|  -5 | -20 |   6 | -36 |  -4 |   5 |  -2 |  -2 |   1 |  -2 |   1 |   9 |  -4 |   9 |  -3 |
|  23 |  -5 |   9 |  20 |   4 |  -6 |   1 | -11 |  -3 |  -1 |  -1 |  10 | -18 | -15 |  17 |
=>
|  23 |  -5 |
|  -5 | -20 |
|   9 |   6 |
|  20 | -36 |
|   4 |  -4 |
|  -6 |   5 |
|   1 |  -2 |
| -11 |  -2 |
|  -3 |   1 |
|  -1 |  -2 |
|  -1 |   1 |
|  10 |   9 |
| -18 |  -4 |
| -15 |   9 |
|  17 |  -3 |

| -13 |  35 |  29 | -10 |
| -31 |  13 |  11 |  -4 |
|  33 | -10 | -10 |  -3 |
|   0 |   9 |   6 |  -2 |
|  14 |  -5 |  -5 |  -1 |
|   6 |  24 |  18 |  -4 |
|  10 | -24 | -22 |   1 |
=>
|  10 |   6 |  14 |   0 |  33 | -31 | -13 |
| -24 |  24 |  -5 |   9 | -10 |  13 |  35 |
| -22 |  18 |  -5 |   6 | -10 |  11 |  29 |
|   1 |  -4 |  -1 |  -2 |  -3 |  -4 | -10 |

|   8 |  28 |   9 | -20 |
|   6 |  23 |   5 | -16 |
|   0 |  24 |  -1 | -18 |
|   9 |  27 |   6 | -19 |
=>
|   9 |   0 |   6 |   8 |
|  27 |  24 |  23 |  28 |
|   6 |  -1 |   5 |   9 |
| -19 | -18 | -16 | -20 |

|   5 |   2 |   7 |   1 |  -7 |   5 |   4 | -10 |   4 |  -5 |  -5 |  -3 | -11 |  -9 |   4 |   0 |
|   9 |   2 |  13 |   1 | -13 |  22 |   9 | -10 |  35 | -11 |  -5 | -26 | -35 |  -9 |   4 |   0 |
|   8 |   2 |   7 |   1 |  -7 |   5 |   6 |   0 |   4 |  -5 |  -5 |  -3 | -11 |  -8 |   4 |   0 |
=>
|   8 |   9 |   5 |
|   2 |   2 |   2 |
|   7 |  13 |   7 |
|   1 |   1 |   1 |
|  -7 | -13 |  -7 |
|   5 |  22 |   5 |
|   6 |   9 |   4 |
|   0 | -10 | -10 |
|   4 |  35 |   4 |
|  -5 | -11 |  -5 |
|  -5 |  -5 |  -5 |
|  -3 | -26 |  -3 |
| -11 | -35 | -11 |
|  -8 |  -9 |  -9 |
|   4 |   4 |   4 |
|   0 |   0 |   0 |

|  -9 |   4 | -21 | -26 | -12 | -10 | -12 |   8 | -17 |
|   1 |   7 |   3 |   4 |   0 |   2 |   9 |   2 |   2 |
|  -6 |   4 |  -5 | -11 |  -7 | -10 |   5 |   8 |  -8 |
|   2 |   6 |   3 |   3 |   1 |   2 |   6 |   1 |   1 |
|  -5 |  -9 |  -1 |  -8 |  -2 |  -7 |   1 |  -1 |  -4 |
|  -9 |  -4 |  -2 |  -6 |  -4 | -15 |   0 |   3 |  -2 |
|  -1 |  -3 |   6 |  20 |  10 |  11 |  -4 |  -8 |  22 |
|  12 |  14 |  -2 |  -9 |  -8 |  -1 |  -9 |   8 |  -8 |
=>
|  12 |  -1 |  -9 |  -5 |   2 |  -6 |   1 |  -9 |
|  14 |  -3 |  -4 |  -9 |   6 |   4 |   7 |   4 |
|  -2 |   6 |  -2 |  -1 |   3 |  -5 |   3 | -21 |
|  -9 |  20 |  -6 |  -8 |   3 | -11 |   4 | -26 |
|  -8 |  10 |  -4 |  -2 |   1 |  -7 |   0 | -12 |
|  -1 |  11 | -15 |  -7 |   2 | -10 |   2 | -10 |
|  -9 |  -4 |   0 |   1 |   6 |   5 |   9 | -12 |
|   8 |  -8 |   3 |  -1 |   1 |   8 |   2 |   8 |
|  -8 |  22 |  -2 |  -4 |   1 |  -8 |   2 | -17 |

|  25 |  17 |  -8 |
|  27 |  19 |  -9 |
|   1 |  -4 |   2 |
|   5 |  -1 |   1 |
|  15 | -34 |  26 |
|   8 |   3 |  -7 |
|  15 | -34 |  31 |
|   2 |  -2 |  -3 |
|  13 | -34 |  29 |
|  19 |  10 |  -5 |
=>
|  19 |  13 |   2 |  15 |   8 |  15 |   5 |   1 |  27 |  25 |
|  10 | -34 |  -2 | -34 |   3 | -34 |  -1 |  -4 |  19 |  17 |
|  -5 |  29 |  -3 |  31 |  -7 |  26 |   1 |   2 |  -9 |  -8 |
